In the data rows, 128 means zero.
Here are some points:
[ 76 155 159 192 174 161 106  82 104 170  27 121 155 149  15 123  33 189
  31  99 172  88 142  31  87 131 141 125]
[103 169 111 121 136 134 130 112 117 136  78 137 120 138  90 111 106 146
  87 121 127 105 125 118 121 124 137 138]
[128  92  76 183 186 105 126  81 118 187 210  75 255 186 255  68 181  76
 175 187 113 121 164 128 168  95 212 139]
[127 152  34  44 111  64 134 173 140 133 157 126  92 120 193 125 132 100
 132 189 113 166 130 206 121 125 146 128]
[117 141 185 138 107 193 124  74 123 104  98 157 115 116  92  97 166 136
 144  86 104  83 123  98 148 141 104 160]
[119 186 104 150 120 159 127  86 101  96  95 160  98 132 111  76 150 141
 119  71  92  57 137 153 160 131 129 105]
[131 129 129  84 121 134 142 112 139 141 133 128 165 150 188  94 171  96
 153 177 108 125 113 141 156 117 141 173]
[169 130 177 138  78 169 145 128 150  93 135 194 103 111  57 142 175 140
 165  65  96  98  97 120 181 135  85 127]
[133 147  80 125 128 102 132 145 118 141 128 143 126 127 122 122 115 130
 125 125 122 140 132 136 125 119 140 114]
[141  79 118 148 143  81 125 170 136 152 172  94 153 132 139 179  97 123
 130 164 167 189 131 110 101 115 145 107]
[109 180 124  79  98 183 133  87 115  78  95 164  69 115 142  61 190 120
 143  92  74  70 125 174 163 153 108 154]
[104 156  88  64 128 112 133 129 128 151 105 119 136 143 184 109 135 105
 124 172 128 138 127 152 131 131 149 170]
[196 110 173  54  58 109 169 177 181 149 138 189 142 122  50 171 141 127
 142 167 130 178  52 113 170 106  95 157]
[194  83 152 185 100 113 140 143 146 132 187 160 153 123  56 165 133 151
 158 104 137 150 100  91 162  99 117  80]
[ 91 175 131 128 145 148 114 105 112 140  45 132 113 130  74 110  78 158
  63 106 141  96 136 104 104 138 129 136]
[149 149 126 202 120 159 130  85 110 108 134 178 127 131  68  86 150 160
 127  54  96  60 123 119 176 114 129  70]
[190 103 148 101  74 105 153 172 160 107 173 167 110 110  89 165 155 126
 162 117 123 159  88 150 162 121  97 108]
[120 137 189 175 120 224 123  50 116  78 106 161 115 128 107  67 197 139
 148  49  90  38 129 112 179 144 108 128]
[110 111 132 140 166 117 122 133 129 158 126 100 168 146 153 144 106 127
 115 157 152 149 132 107 109 128 144 141]
[102 163 188 155 118 212 120  67 101  59  66 166  67 110  64  93 150 159
 120  38 102  49 126 126 148 152  79 122]
[138 173  89 138 121 146 136  98 118 125 100 159 129 140 116  78 145 135
 119 103 105  74 136 134 158 127 141 111]
[104 181 141 155 106 196 119  66 100  72  86 165  70 115  90  68 164 149
 124  42  80  37 139 142 154 148 108 113]
[150  78 176 115 105 126 129 157 148 127 169 128 126 111 138 175 151 111
 165 139 144 164 113 119 133 129 105 143]
[133  96 197  79 100 134 126 166 157 114 112 129  95 105  92 185 127 122
 136 137 151 174 100 107 104 143  87 170]
[116 121 152 211 149 162 112  91 106  98 126 116 119 125 101 121 118 150
 119  83 128  87 150 102 115 127 123  92]
[112 119 190 146 127 175 120 108 127  67 113 129  77 106 121 139 153 134
 149  79 125 104 129 134 118 149  88 135]
[ 71 150  58  67 154  83 101 145 110 124 141  61  84 119 242 120 110  96
 116 182 121 160 170 202  72 143 147 144]
[108 153 181 206 138 207 118  58  98  75  82 147  98 125  64  87 141 164
 115  31 108  35 141 104 142 142 105 103]
[ 80 168 194 213 141 235 108  38  87  58  56 144  76 116  66  84 144 169
 114   5 103  23 141 102 130 151  88 117]
[ 95 144 117 143 158 131 109 118 109 138  84 117 129 132 109 122  86 151
  87 130 145 120 141 105  97 139 134 125]
[131 137 130  98 113 136 136 135 127 108 127 133 105 113 143 131 151 113
 144 126 116 126 123 153 130 138 109 148]
[144 124 109  62  97  92 142 172 142 133 144 130 110 116 134 158 130 112
 134 172 133 174 109 154 122 124 123 148]
[ 94 159 103 135 147 145 123 103 109 143  83 129 133 140 109  97 100 151
  87 124 130  99 145 111 119 137 143 126]
[149 132  79 127 135  92 136 147 125 152 141 132 150 139 148 124 119 122
 124 150 137 140 134 140 135 119 157 106]
[ 92 127 124 164 161 132 113 109 112 156 107 104 148 140 114 125  87 151
  89 132 155 121 144  91  98 132 147 116]
[117 132  68 125 142  93 128 153 121 123 161 100 115 127 204 136 133 104
 143 141 124 145 155 175 110 128 151 110]
[124 172 127 174 116 181 131  78 102  98  98 173  99 120  70  84 147 161
 123  46 100  54 132 124 160 136 115  96]
[ 93 132 234 148 123 201 106 100 120  70  53 141  50  94  26 157 111 170
 103  49 143  95 115  87  94 160  60 150]
[100 124 198 158 140 173 111 103 118  87  83 124  84 110  87 142 113 150
 121  80 148 106 131 100 101 150  92 133]
[107 152 124 175 155 157 111  92 103 110 106 123 107 119 109 100 107 155
 105  82 127  83 157 126 120 142 125  99]
[139 152 111 142 137 136 140 101 134 161 106 139 182 151  96  93 109 145
 108 148 125 106 119  98 149 116 143 129]
[130 113  92 145 154  85 125 166 127 153 145 101 137 128 147 163  85 127
 116 150 162 174 140 129  92 122 146 107]
[166  82 186 136 101 155 141 131 145  94 170 150 127 117 137 139 186 114
 189 108 116 134 104 130 162 132 100 128]
[156  45 193 227 155 138 120 127 124 109 184 108 155 122 121 175 135 139
 162  95 157 143 131  86 111 127 111  77]
[142 126 125 152 126 134 128 110 124 137 143 141 157 136 119  98 142 134
 129 118 113 108 125 119 151 122 136 107]
[183  51 186  47  75  86 147 209 183 142 190 126 129 104 137 216 150  90
 171 192 160 228  81 131 129 121  94 168]
[125 167 169  67  70 169 134 123 129  70  81 175  38  95  67 119 159 133
 129  88  91 101  96 154 139 146  76 162]
[106 196  96  28  98 131 140 138 136 122  67 139  83 130 152  98 143 106
 107 150 107 118 115 177 131 144 119 186]
[141  67 162 168 140 119 114 164 129  85 187  86  82  94 163 195 131 115
 163 101 157 163 148 149  88 140  98  95]
[162 154  39  42  93  71 160 160 147 160 160 158 160 152 192  97 169  89
 153 198  93 155 101 189 181 103 165 147]
[114 178 102 128 132 140 123  97 113 138  90 147 123 130  91  87 114 155
  95 113 107  85 128 125 129 125 133 126]
[138 158 164  67  87 141 151 117 153 168  72 182 168 154  58 105 132 135
 105 159 115 122  76  88 177 111 133 187]
[ 98 181 173 168 121 219 127  57 102  68  62 175  68 114  55  78 147 173
 112  26  95  35 119 124 149 146  85 115]
[133 101 202 221 154 202 127  51 115 137 129 141 214 156 130  85 175 131
 161  79 113  66 133  65 184 116 141 142]
[ 91 123  56   0 134  34 122 233 148 162 145  54  94 116 255 191  98  63
 124 246 158 240 147 197  49 146 145 197]
[113 116  77  51 129  65 131 192 142 151 151  86 120 127 210 171 120  87
 132 202 147 204 131 167  82 137 141 159]
[ 80 144  88 117 153 129  97 111  94  87 139  75  71 111 233  99 148 101
 136 120 116 110 181 196 100 155 140 126]
[165 154  32  32  93  58 149 178 142 141 172 141 116 130 210 107 159  80
 151 194  98 159 123 221 160 109 156 130]
[138 125 210 145 102 183 121 122 138  86  89 156  79 101  34 154 119 156
 123  73 130 106 111  93 127 145  69 139]
[ 92 145  27  95 168  72 116 156 113 117 166  46  98 125 255 122 124  74
 140 176 127 159 190 220  80 141 165 127]
[153 151  74  67 104  86 149 153 143 163 148 148 141 136 150 113 133 113
 133 172 114 146 112 163 155 112 147 138]
[119 163 101  69 114 122 130 142 122 115 101 132  96 118 155 127 139 111
 122 137 113 128 130 172 124 143 121 154]
[164  42 212 252 151 161 120 105 134 109 190 108 160 119  94 164 138 143
 177  67 158 128 141  62 127 129 109  77]
[ 83 160 163 164 125 200 107  61 100  75  97 134  82 116 130  79 164 135
 138  54  89  54 150 135 139 147 111 136]
[152  78 161  78  99 102 135 171 160 114 178 109 116 114 174 174 160  86
 173 167 136 185 110 151 125 127 111 157]
[ 93 135 124 143 163 134 110 124 108 123 106  92 108 123 143 129  91 136
  94 123 147 123 158 135  90 146 130 116]
[119 152 120 140 134 142 118 118 109 106 117 124  99 116 118 119 126 137
 117  99 113  99 137 147 122 139 110 116]
[132 108 151 181 148 139 112 112 115 119 137 116 134 124 111 133 119 141
 117 108 137 111 137 110 122 119 124 102]
[121 143 126  87 123 115 141 147 146 174  84 129 164 148  93 136  86 133
  91 179 148 155 110  92 118 124 135 161]
[129 206  95 106  94 162 139  89 115 101  86 187  89 124  82  60 153 147
 118  82  70  56 118 161 177 128 120 123]
[101 140 118 155 147 123 126 110 107 157  95 121 153 143  98 132  86 149
  94 134 151 126 134  89 105 120 147 125]
[141  96 158 131 143  94 127 168 154 214  97 119 219 159  49 171  42 148
  73 190 180 185 110  29 106 113 150 146]
[183  79 192 175 104 141 144 135 152 135 161 170 162 120  42 167 133 157
 154 103 143 140  94  69 159 113 105 108]
[129  93 205 128 110 170 125 109 141 106 148 130 128 116 140 132 181 110
 167 110 115 120 110 116 146 130 100 159]
[135 162 100  58 105 110 145 143 145 156 104 148 142 143 129 116 125 116
 112 175 116 135 105 141 149 120 137 167]
[143 165 163  77  74 185 144  96 139 106  88 199 114 123  73  75 188 134
 139  99  77  81  88 126 190 141  97 168]
[155  99 175  42  81 125 135 177 168 107 137 137  86  99 130 174 157 104
 154 154 135 175  92 148 125 142  82 168]
[158 147 165  39  47 137 162 184 164  85  88 201  43  96  36 176 135 140
 132 111 122 157  69 150 145 143  64 148]
[128 137 201 100 100 193 143  82 141 115  89 156 162 150 125  82 183 109
 153 126  92  91 106 101 185 129 123 195]
[123 101 120 135 159  88 122 156 133 178 131 105 179 144 122 163  78 134
 104 178 164 176 128  87  98 114 153 133]
[150  81 150 117 121 101 128 155 145 132 172 113 134 121 137 167 130 117
 145 158 147 175 115 126 122 113 124 129]
[139  84  99 138 150  76 125 174 132 149 181  89 152 132 177 167 105 111
 136 172 156 186 143 137 104 115 153 107]
[167  71 117 165 150  69 130 172 135 162 187 105 169 134 126 177  85 133
 124 164 166 184 124 109 105 103 141  81]
[142  42 166 132 133  93 124 175 156 156 188  81 160 121 154 200 110 106
 153 177 177 214 131  93  90 125 130 139]
[154 105 194  53  77 120 145 190 167 115 103 157  89 109  61 195 129 124
 130 136 149 182  79 114 119 137  86 170]
[152 132 142  61  76 127 142 166 149  93 140 156  67  99 120 150 161 120
 158 120 114 151  96 172 145 147  82 143]
[131 183  76 121 105 127 139 105 115 120 115 167 110 131 112  84 144 135
 121 103  93  85 128 158 162 119 139 110]
[114 121  47  99 156  59 117 180 120 142 168  70 115 125 231 155 105  94
 132 180 143 181 161 184  78 127 157 119]
[145 139  94  96 106  92 141 155 136 141 142 140 115 123 117 141 116 129
 119 149 130 148 113 152 131 113 131 116]
[117 157 138 146 117 165 130  94 109  93 108 151  92 120 101  91 140 142
 125  86 101  77 131 139 142 130 116 115]
[112 151 164 139 112 176 124  95 115  82  89 154  77 115  77 111 140 151
 120  64 117  82 122 126 139 145  97 118]
[107 166 128 148 130 173 120  89 103  82 101 138  89 117 130  84 150 136
 129  74  98  68 149 153 140 151 113 114]
[111 196 145  68  77 189 135  96 128  79  62 183  52 113  99  78 176 128
 128  75  80  59 115 161 163 156  90 162]
[120 166 105 201 158 146 131  82 104 140  89 141 154 150  78  94  90 164
  88  92 129  70 146  98 134 115 148  86]
[136 169  84 132 121 121 129 117 121 131 110 152 124 137 113  96 130 137
 116 114 107  95 128 142 145 120 143 109]
[100 114 129 203 187 126 109 105 109 182 100 100 195 153 101 136  61 156
  83 131 174 126 159  52  95 126 160 109]
[ 69 182  20  97 145  91 103 133  89  93 139  86  42 104 223 108 120 112
 118 126 102 122 175 230  81 143 142 106]
[102 126 210 148 109 200 124  95 123  69  91 141  73 111  79 129 150 144
 127  71 123  89 115 112 129 145  80 138]
[128 136 121 126 142 104 138 128 134 224  80 137 228 170  79 130  76 143
  83 182 163 153 109  47 128 106 173 163]
Then 10 other points, each followed by its number:
[111 147 168 156 131 169 120 102 111  84  94 129  86 114  97 117 135 139
 125  73 118  87 137 127 123 139 110 131] 0
[ 76 172 103 103 147 152 116  94  98 100 102 103  89 124 196  77 151 107
 123 117  96  90 155 180 119 140 136 155] 1
[208  25 167 163 119  90 156 159 174 171 246 122 242 149 174 181 174  99
 209 177 149 198  87  96 172  93 138 122] 2
[139 116 105 120 138  84 136 148 141 194 127 122 209 162 130 144  96 119
 113 194 148 168 123  90 130  99 171 150] 3
[154  50 175 181 133 131 120 135 139  93 211  96 140 115 178 167 173 103
 195 117 132 154 136 130 127 129 112 107] 4
[118 138 122 140 148 122 129 117 124 157 107 120 170 149 116 115  98 133
  99 155 132 125 130 101 119 115 144 134] 5
[125 125 163 155 131 159 131 109 120 102 106 135 111 124 109 129 136 134
 128  98 138 104 131 116 126 130 118 122] 6
[149 105  76 104 135  77 145 142 139 178 190 100 223 170 247 107 169  71
 163 214 117 161 128 151 160  98 183 151] 7
[111 200  94  60  96 141 138 119 125 103  83 155  77 122 135  89 152 118
 130 118  87 101 121 177 146 139 118 160] 8
[123 159 131 152 115 160 126  95 106 100 110 159  97 120  91  99 145 148
 113  72 101  73 128 141 149 131 110 104] 9
Which two of these numbered points are nearest to each point below, ignoring the direction in which the first points spread most? Their numbers follow each, nearest first.
[ 75 120 105  39 153  71 116 194 137 140 120  49  96 121 220 188  90  85
 116 208 164 216 145 165  45 144 137 186] > 0 6
[113 126  95  82 138  85 129 164 137 129 146  81 122 129 201 147 124  94
 135 183 133 172 137 169  97 125 145 157] > 0 6
[125 173  41  25  99  78 149 169 142 132 132 128  98 134 196 118 148  93
 132 177 107 150 118 211 140 128 143 154] > 8 9
[132 179 137 156 110 189 137  74 108  80  94 188  87 118  79  68 164 154
 137  50  85  47 123 141 172 136 105 106] > 9 8
[137  82 170 205 147 132 112 123 130 126 143 116 142 124  83 171 100 154
 134 100 163 137 133  77 105 125 117  92] > 6 0
[100 140 180 152 132 183 123  91 109  80  91 131  83 117  98 115 134 146
 120  73 120  82 134 124 119 144 101 128] > 0 6
[ 99 176 191 150 112 225 118  71 108  53  59 167  52 105  67  91 158 156
 123  33  89  39 129 129 146 155  76 137] > 0 9
[ 76 152  63  97 176 110 115 122 101  93 147  50 100 130 255  95 149  78
 141 158 104 125 187 224  91 149 147 142] > 1 0
[154 135  91 128 120  97 149 136 140 200 116 160 208 165  81 123 100 142
  97 169 144 140 109  81 159 100 168 124] > 3 5
[104 147 106  73 123 110 127 153 132 111 116 105  83 119 165 140 123 111
 124 153 128 152 135 169  98 143 121 150] > 0 9
[ 89 138  29  84 157  81 117 135 113 124 184  54 123 137 255 102 168  65
 160 191 103 151 170 218 102 134 170 146] > 1 9
[ 86 149  69  92 152 108 110 138 109 100 140  63  86 117 247 115 138  85
 141 152 118 141 178 202  90 150 143 144] > 1 0
[165  99 149 173 143  94 153 143 151 229 114 137 255 184  46 158  57 151
  87 193 175 171 103  16 147  80 181 133] > 3 5
[137 115 130 167 150 144 128  81 126 137 174 113 190 152 188  73 176 106
 169 130  94  98 137 129 169 109 155 134] > 7 9
[162 141  74 124 126 114 150 107 134 163 169 151 200 162 176  68 172 109
 148 161  87 102 118 151 197  96 168 122] > 7 9
[102 153 220 156 107 217 109  77 115  46  66 145  44  96  48 112 144 155
 120  31 103  58 130 117 126 156  70 136] > 0 6
[102 138 162  84 106 152 119 136 129  95 104 124  72 108 128 139 143 119
 135 111 115 130 125 143 111 149  98 162] > 0 6
[ 98 146  53  68 148  82 128 162 116 125 144  75 101 125 240 127 123  85
 132 183 126 158 166 202  89 137 152 144] > 1 0
[145 134  85 116 133 114 132 111 129 170 146 136 196 159 182  79 161 102
 147 163 106 119 135 128 170 111 176 144] > 7 5
[143 140  77 142 130 109 130 122 117 134 152 140 134 131 149 105 134 126
 137 125 114 117 141 152 144 115 149  98] > 9 6
[113 121  94 121 151 101 116 140 122 157 131 100 150 137 154 135  95 128
 106 169 148 152 140 122 105 128 149 126] > 5 6
[147 124 143 146 122 162 145  92 120 122 140 149 172 145 156  80 180 115
 160 121 105  93 121 127 184 126 139 131] > 7 9
[118 111 139 128 143 151 126 103 131 129 152  88 180 148 223  93 177  85
 161 156 108 120 146 137 149 134 146 169] > 7 1
[108 156  74 118 151 128 128 114 103 105 141  92 117 132 225  89 157  96
 144 137 101 106 163 192 125 138 142 130] > 1 9
[143 140  87  85 120 107 145 125 136 148 160 131 168 150 206  83 176  87
 158 171  91 129 120 170 170 105 160 156] > 7 9
[135  78 185 191 162 157 122 120 130 121 137 107 157 127 115 150 123 136
 141 107 157 125 140  78 112 140 117 122] > 6 4
[160 155  94 126 101 122 144 129 122 115 135 171 108 122 101 114 141 143
 134 103 111 106 110 156 158 126 113  87] > 9 6
[ 98 116 101  44 141  86 120 186 142 140 129  73 109 122 218 164 114  86
 125 200 151 191 146 165  75 146 135 175] > 0 6
[176  61 157 188 126 126 127 130 132 106 215 118 147 117 159 150 169 114
 189 108 129 140 131 129 147 118 116  85] > 4 2
[152 101 147 146 119 116 125 147 137 141 143 139 132 124  85 161 110 143
 120 123 149 140 114 103 130 119 119 105] > 6 0
[141  76 133 176 181  74 128 159 148 255 114 106 255 183  74 174  25 148
  73 220 198 198 118   0  96  88 186 138] > 3 5
[154 108 191 155 107 161 128 123 137 108 115 154 116 119  53 147 132 147
 126  90 134 110 113  92 143 130 100 117] > 6 0
[ 93 152 110  58 142 137 123 110 130 133 120  96 142 143 240  77 169  85
 144 172  98 120 138 173 136 145 147 192] > 1 8
[120 101 221 177 135 187 115  94 137 112 102 124 135 122  68 140 121 155
 126  93 142 108 116  64 118 139  93 140] > 6 0
[154  79 143 158 149  75 131 173 154 240 104 128 250 170  41 189  26 155
  71 205 202 202 110   2 106  99 171 128] > 3 5
[120 150  69 126 159 118 132  88 116 138 170  91 185 160 255  57 181  77
 163 165  86  99 162 188 165 112 180 143] > 7 1
[100 138  85  44 130  92 121 175 134 136 112  99  98 118 192 149 103 105
 112 188 147 175 142 168  88 152 131 154] > 0 8
[ 68 145  39 124 178  89 104 132  89 121 149  62 101 124 247 119 114 107
 124 148 131 138 185 193  76 146 162 111] > 1 0
[103 128  45 103 149  91 112 137 107 129 179  78 114 121 247 114 145  97
 146 162 122 148 170 192 106 143 153 119] > 1 9
[200  89 147 115  82 115 159 133 168 152 205 160 197 143 144 121 196 102
 188 163 105 151  82 127 205  94 135 136] > 2 7
[115 116  52  21 130  20 116 220 144 171 153  74 103 116 198 186  78  92
 108 232 162 230 136 176  51 131 146 153] > 0 9
[119 196 166  61  73 199 141  86 121  68  56 184  54 110  94  68 188 127
 130  80  71  57 102 167 168 149  85 172] > 8 9
[147 177 117 131 100 152 136  94 118 100 107 183  99 121  68  82 145 153
 127  84  85  71 113 143 169 123 112 108] > 9 8
[167  91 211 236 137 203 148  46 126 119 161 159 216 159 118  76 198 129
 177  81 101  52 116  76 211  99 134 112] > 2 7
[201  97 165  97  69 136 158 154 168 126 173 185 149 126 111 137 191 108
 184 134 101 142  79 130 197 110 106 141] > 2 6
[ 93 113 128 147 177 116 113 131 116 156  98  93 154 144 135 145  71 137
  88 157 166 146 150  90  79 130 150 131] > 5 6
[174  80 184 116 100 144 143 127 160 130 169 144 168 129 136 126 186 104
 179 147 117 138  99 109 167 120 117 150] > 2 4
[184  59 178 215 133 138 136 128 142 130 195 139 174 123 100 161 143 142
 170  94 146 136 115  86 150 115 114  81] > 2 4
[ 99 183  65   0  86  75 138 203 152 139  81 116  64 114 177 155 116  88
 103 210 125 190 115 200  92 153 118 211] > 8 0
[121 141  86 112 143 123 131 103 121 138 162 103 167 148 236  69 172  89
 161 165  91 113 150 169 154 119 164 150] > 7 1
[ 98 110 106 106 168  83 115 156 129 180 129  80 164 140 175 147  82 115
 108 188 163 186 145 109  78 127 163 150] > 5 6
[137 102 134 158 130 112 121 143 128 134 148 114 138 123 115 153 117 132
 136 119 149 151 134 110 117 125 136 111] > 6 0
[106 196  95  34  97 123 136 148 135 119  71 144  72 122 124 119 127 117
 104 141 104 124 120 170 124 141 117 179] > 8 9
[129 202 164   3  42 168 154 137 153  92  38 203  32  99  26 117 144 143
 107 100  96 105  66 156 154 149  65 188] > 8 9
[126 152 111 150 127 138 130 107 108 126 116 149 122 133 111 107 128 143
 120  96 119  92 135 132 148 126 134 106] > 9 6
[157 120  63  66 120  75 147 150 152 168 191 118 182 147 214 111 161  89
 161 213 110 170 110 165 158 109 158 156] > 7 9
[140  52 151 184 155 110 111 152 127 108 206  81 133 110 184 174 139 109
 175 126 152 170 151 131 101 126 125 101] > 4 6
[130  96 166 190 136 137 127 117 128 126 147 124 146 130  95 149 120 143
 134  99 145 131 127  91 128 120 126 105] > 6 0
[137 149  74 113 128  95 138 147 118 151 138 135 130 129 124 121 111 131
 117 145 120 140 128 145 125 116 145 117] > 9 5
[152 114 173 175 128 151 141  90 127 157 129 160 200 156  88 104 147 140
 134 120 120  99 104  72 172  99 146 126] > 3 5
[127  86 143 140 140 102 119 147 143 141 150 103 137 126 127 167 100 130
 126 146 164 168 133 108 101 126 132 112] > 6 0
[ 97 184 157  67  91 192 128 101 121  76  49 169  55 109 105  94 165 131
 124  89  92  78 115 150 137 167  83 177] > 8 0
[149 164  42  31  90  80 146 159 140 129 163 141 106 126 206 103 178  86
 162 180  86 156 114 213 156 120 142 150] > 8 9
[ 61 146  28 137 195  74  97 146  90 116 149  39  85 127 255 124  90 102
 111 145 139 147 204 200  54 141 171  98] > 1 0
[ 99 185 153  67  96 197 123 105 122  45  73 156  10  88 119  94 173 133
 131  65  86  70 123 189 136 168  72 155] > 8 1
[ 91 158 128 186 162 164 106  92  89  69  95 109  71 115 141 107 126 141
 119  55 120  72 170 155 103 153 120  98] > 0 1
[154  59 166 173 134 122 119 145 131 110 203 102 128 110 159 167 153 115
 174 115 140 159 132 127 116 124 119  98] > 4 6
[103 142 106 108 158 145 118  92 114 125 127 104 147 140 221  72 157 100
 136 153 103  98 154 163 137 137 145 152] > 1 7
[118 180 180  59  77 190 129 114 130  59  58 170  28  97  84 106 170 126
 126  76  89  78 105 165 143 157  68 174] > 8 0
[ 87 127 147  68 135 115 120 157 136 126  97  93  84 110 148 166  94 117
 106 157 158 168 136 140  70 148 116 167] > 0 6
[118 129 115  77 134 109 134 154 130 123 130 107 106 124 176 139 129 102
 127 165 128 155 128 167 104 127 124 151] > 0 6
[110 189 170  46  65 189 139 123 137  68  45 188  22  93  60 118 155 140
 115  75 102  85  97 155 139 167  63 172] > 8 0
[166  32 179 242 165 129 116 126 127 106 224  80 173 126 180 165 152 113
 196 103 150 146 152 103 122 117 131  74] > 4 2
[118 180 116 139 103 170 125  92 110  83  95 161  67 114  87  86 144 146
 123  62  91  66 136 151 148 141 107 108] > 9 0
[ 94 196  32  70 127 117 119 108 102  89 133 108  62 119 245  60 175  89
 148 126  75  94 166 237 129 143 148 135] > 1 8
[141 127 135 136 141 105 140 150 144 204  70 156 206 160  21 156  49 165
  66 167 176 155 106  35 124 114 151 137] > 3 5
[150  97 131 173 137 136 117 104 119  85 195 118 130 120 198 107 188 107
 189 103  97 109 147 161 149 128 127  90] > 4 7
[124 171 110  74  96 146 134 121 129  98 113 156  79 111 125  93 160 121
 131 116  87 102 117 171 154 136 112 152] > 8 9
[127 102 149 165 148 109 128 125 146 230 104 127 240 164  40 155  47 165
  82 176 182 169 114   3 118 105 163 143] > 3 5
[144  85 157 150 120 138 129 141 134  77 190 105 102 104 179 152 181 101
 192 100 120 147 137 160 129 139 106 115] > 4 6
[ 98 220 105 123 111 187 124  71  92  77  58 173  61 116  90  53 151 152
 106  53  75  32 137 167 160 146 113 127] > 8 1
[145 137 146 114 116 110 137 151 154 208  63 162 192 152   0 151  41 172
  61 175 163 158  94  26 123 107 143 147] > 3 5
[148  65 174 167 143 129 116 140 141 116 190  90 148 121 170 153 149 107
 174 127 134 152 137 118 123 119 126 126] > 4 6
[154  93 149 201 137 152 120 100 107  94 186 130 119 108 143 125 171 133
 169  74 121  96 141 139 146 125 111  79] > 4 6
[100 155  95 144 145 117 125 121 114 145  97 128 124 136  94 128  85 152
  86 129 142 118 136 112 107 124 143 118] > 5 9
[ 89 128 120 116 161 108 118 137 128 164 111  78 159 148 174 143  93 108
 109 175 147 157 149 116  91 120 156 167] > 5 6
[127 159 116 147 125 152 127  98 108  89 110 150  92 117 112  91 139 143
 130  83 103  83 139 149 136 137 119  99] > 9 0
[123 110 103 126 155  79 122 151 130 178 141  94 183 151 164 146  93 117
 108 184 153 171 132 114 105 109 161 131] > 5 3
[132 119  92  82 144  70 135 176 142 180 123 108 164 143 148 161  82 114
 107 200 162 189 127 120  98 119 150 144] > 5 3
[131 175  71 126 122 117 136 113 117 135 116 147 123 138 108  92 119 143
 104 119 108  97 128 149 148 118 144 106] > 9 5
[188 125  64  43  95  61 163 170 155 174 181 139 184 152 198 111 165  78
 160 220 107 176  98 171 170 100 161 155] > 7 9
[141 166 137 138 105 157 131 108 129 102  98 168  95 124  72 104 132 149
 117  82 102  85 114 133 153 127 102 108] > 9 6
[156  88 112 214 158 116 116 105 114 117 211 110 157 128 184 119 164 117
 177 101 119 113 154 143 146 107 146  72] > 4 7
[140 111 136 130 142  80 140 180 153 235  86 149 210 155   2 191  19 174
  49 185 194 190  96  24 105 102 155 139] > 3 5
[140 114 111 165 157 108 141 123 127 203 137 119 235 171 127 118  96 132
 108 170 146 141 128  75 145  98 174 126] > 3 5
[150  98 190 187 116 191 127  85 126  81 162 146 134 123 118 100 192 133
 167  76  99  78 124 116 180 136 106 108] > 4 6
[147 164  90  43  80 114 159 153 150 129 110 169 102 123 115 123 148 118
 128 153 115 142  99 164 151 135 118 151] > 8 9
[116 129  36  91 144  65 128 158 118 132 186  78 122 131 255 121 147  79
 156 181 121 169 165 202 105 129 167 123] > 1 9
[132 119 194 156 129 180 124  91 129 104 105 144 135 127 105 115 153 135
 142  87 119  91 124 101 148 137 108 143] > 6 0
[103 172 149  52  79 176 126 131 135  54  77 153   7  84 100 127 161 130
 126  89 102 102 113 177 123 168  71 166] > 8 0
[159  88 114  98 111  87 139 179 156 149 179 121 149 127 158 169 140 106
 153 177 143 185 113 135 132 121 135 135] > 6 9
[182  69 115 235 154 122 138 110 126 115 248 119 177 135 188 120 178 117
 198  97 115 115 143 147 170 102 142  49] > 4 2
[166  43 187 254 164 128 116 129 130 117 188 105 160 117  91 184 102 152
 148  90 170 146 138  75 108 114 112  59] > 4 6
[167 184   0  35  86  41 159 186 131 138 182 152  81 116 202 109 147  95
 151 167  95 158 128 250 151 114 150  99] > 8 9
[106 190  86 135 129 148 134  88  94 119  93 158 116 140 122  68 135 144
 108  91  94  70 136 152 155 131 139 111] > 9 8
[129 139 112 145 129 129 122 111 111 117 132 133 116 128 119 106 136 139
 120 110 114 102 127 141 133 123 129 105] > 9 6
[132 120  88 137 155 101 131 117 125 165 164 102 194 156 197 105 138 108
 142 178 127 135 138 130 141 108 168 133] > 7 5
[190  73 110 147 110 105 145 142 148 111 250 125 153 121 211 127 206  88
 219 136  98 154 118 176 173 105 133 101] > 4 7
[ 77 108  86  39 163  57 111 200 141 155 123  43  98 114 202 188  59  99
  96 228 184 232 159 150  23 153 142 173] > 0 6
[ 97 156  90 123 145 132 115 118  99  79 125 100  65 111 189 106 140 114
 139 102 113 107 167 190 105 147 127 117] > 1 0
[ 92 137 127  91 134 150 126 106 131 137 115 103 150 142 212  95 156  92
 147 162 114 122 146 135 129 144 143 183] > 1 7
